Questions about the table below.
1) Find the entry just right of 56.
2) Find the minimum.
((90, 45, 53, 52, 33, 41, 35, 42, 28, 36), (68, 86, 29, 85, 38, 60, 49, 83, 94, 92), (74, 78, 30, 62, 60, 69, 88, 44, 69, 25), (93, 35, 78, 57, 48, 62, 73, 80, 35, 66), (64, 77, 91, 69, 44, 58, 38, 34, 93, 26), (37, 34, 38, 42, 26, 40, 59, 48, 75, 72), (39, 80, 49, 90, 48, 46, 73, 39, 68, 84), (66, 92, 39, 39, 33, 85, 56, 37, 65, 76), (24, 31, 40, 60, 29, 91, 61, 89, 71, 87), (61, 88, 41, 90, 69, 48, 93, 86, 43, 88))
1) 37
2) 24

array([[378, 324, 361, 927, 387, 282, 299, 977, 345, 535, 417, 335, 754,
        491],
       [ 96, 701, 142, 144, 174, 950, 572, 177, 414, 788, 756, 936, 777,
        886],
       [135, 616, 138, 359,  78, 699, 280, 892, 177, 715, 598, 710, 783,
        745]])
The entry just left of the largest entry: 299
Which number is the entry just right of 280?
Answer: 892
The entry just left of 78 -> 359
The entry just right of 78: 699
Which number is the first entry in reading order?
Answer: 378
The entry just left of 535 is 345
Which number is the 3rd entry in reading order?
Answer: 361
The entry just right of 96: 701
Which number is the entry just right of 135?
Answer: 616
Which number is the entry just left of 598?
Answer: 715
The entry just right of 359 -> 78
The entry just right of 950 is 572
Which number is the entry just right of 699?
Answer: 280
Which number is the entry just left of 756?
Answer: 788
Which number is the third largest entry?
Answer: 936
The maximum: 977

arr =
array([[ -6.7,  -2.6, -30.5, -30.6,  16.5,  15.7, -32.9,   5.5],
       [  9.7,  11.9, -33.8, -15.5,   7.1,  23.7, -11.6, -12.2],
       [  5.6,  16.0, -36.1, -27.3,   5.1,  33.4,  -1.3,  -7.5],
       [ -0.2,   2.6, -32.2, -33.0,  16.0,  48.4,  13.7,  -3.8],
       [ 15.1,  16.5, -36.5, -25.8,   9.6,  26.9,  -2.0,  -9.0],
       [ 22.9,  10.2, -43.7, -32.4,  10.8,  40.4,   9.1,  -8.0],
       [ 26.0,  13.7, -41.8, -44.3,  19.4,  28.4,   6.1,  -0.9],
       [ 30.0,  11.9, -36.6, -29.2,  14.2,  33.9,  10.0,  -7.9],
       [  6.3,  15.1, -37.5, -25.0,   0.3,  17.6,   0.0, -28.7],
       [  7.1,   7.7, -30.0, -31.5,  11.3,  36.1,  -0.5, -27.9],
       [ 10.8,   6.9, -23.5, -30.6,   5.6,  26.8,  -8.8, -19.0],
       [  3.4,   5.6, -22.0, -33.1,   2.7,  28.7, -10.6,  13.8],
       [  8.9,  -7.6, -39.0, -20.8,  17.5,  15.8, -23.4,  23.9],
       [  6.8,  -2.7,  -6.3, -26.9,  11.7,  25.6,  -5.8, -12.2],
       [ 29.2,  12.5, -47.2, -28.1,  10.6,  37.7,   9.2,  -7.9],
       [ 15.3,  10.5, -37.4, -33.7,  15.2,  17.7,   1.0,  -1.5]])
What is the last entry, reading row by row?
Answer: -1.5
What is the entry just left of the smallest entry?
Answer: 12.5
What is the second entry, reading row by row?
Answer: -2.6
The 2nd smallest entry: -44.3
The entry in the bottom-left corner is 15.3
What is the entry directly above the smallest entry?
Answer: -6.3
The entry in the top-right corner is 5.5
The first entry, reading row by row is -6.7
What is the last entry of the largest entry's row?
Answer: -3.8
The entry directly below -30.5 is -33.8
The entry just left of 14.2 -> -29.2
The bottom entry of the column that holds the smallest entry -> -37.4
The fourth entry in reading order -> -30.6
What is the entry just left of -41.8?
Answer: 13.7
The entry just left of -39.0: -7.6
The fifth entry from the end, reading row by row: -33.7
The second entry on the main diagonal: 11.9
The entry just left of -31.5 -> -30.0
The first entry in the row that holds the largest entry -> -0.2
What is the entry just left of -0.9?
Answer: 6.1
What is the entry just left of 17.7?
Answer: 15.2
The third smallest entry is -43.7
What is the entry directly above -33.1?
Answer: -30.6
The entry just left of -7.5 is -1.3
The entry just right of the smallest entry is -28.1
The third entry on the diagonal from the top-right corner -> 33.4
What is the entry just right of 3.4?
Answer: 5.6
What is the entry just left of the largest entry?
Answer: 16.0
The largest entry in the last column -> 23.9
The top entry of the column that holds the largest entry is 15.7

Read these off the table that follows.
1) Report the entry just right of the largest entry.
2) Report the fourth entry in reading order.
3) Report the entry just left of the largest entry.
4) Report the 3rd largest entry.
5) Report the 5th entry in reading order.
((-4.2, -48.5, -14.4, -46.0), (29.3, -29.1, 34.2, 11.6), (-10.5, 52.1, 0.3, 44.7), (-9.6, -37.6, -11.9, -32.8), (38.0, -27.3, 40.5, 18.2), (48.5, -25.4, 59.5, 33.6), (-5.7, 37.9, -2.5, 33.0), (-5.1, 24.4, -1.0, 21.6))
1) 33.6
2) -46.0
3) -25.4
4) 48.5
5) 29.3

grid =
[[6787 4517 4844 4655 6990 4634 5168]
 [5648 1940 3898 3945 6967 7544 4874]
 [3112 6527 5837 5924 4723 7707 5859]
 [6988 3778 6984 6410 5343 7530 4505]
 [8870 2583 3652 4845 7888 5241 7330]
 [5365 3709 3959 5210 6286 7908 7490]]
The maximum: 8870
Report the 3rd-last entry, reading row by row.
6286
The top entry of the column that holds the smallest entry is 4517
Report the entry directly above 7490.
7330
Report the smallest entry in the last row.
3709
Report the 1st entry, reading row by row.
6787
Report the 3rd largest entry.
7888
Report the bottom entry of the column that holds the largest entry.
5365
Report the entry directly below the smallest entry.
6527
Report the entry just right of the largest entry.
2583
Report the entry directly above 4845.
6410
Report the entry in the bottom-right corner.
7490
Report the entry just right of 7544.
4874
The entry just left of 7330 is 5241
Report the fifth entry in reading order.
6990
The entry directly above 5343 -> 4723
The entry directly above 3652 is 6984
Report the entry directly above the largest entry.
6988
The third smallest entry: 3112
The smallest entry is 1940
The entry just right of 7530: 4505
The entry just left of 4505 -> 7530
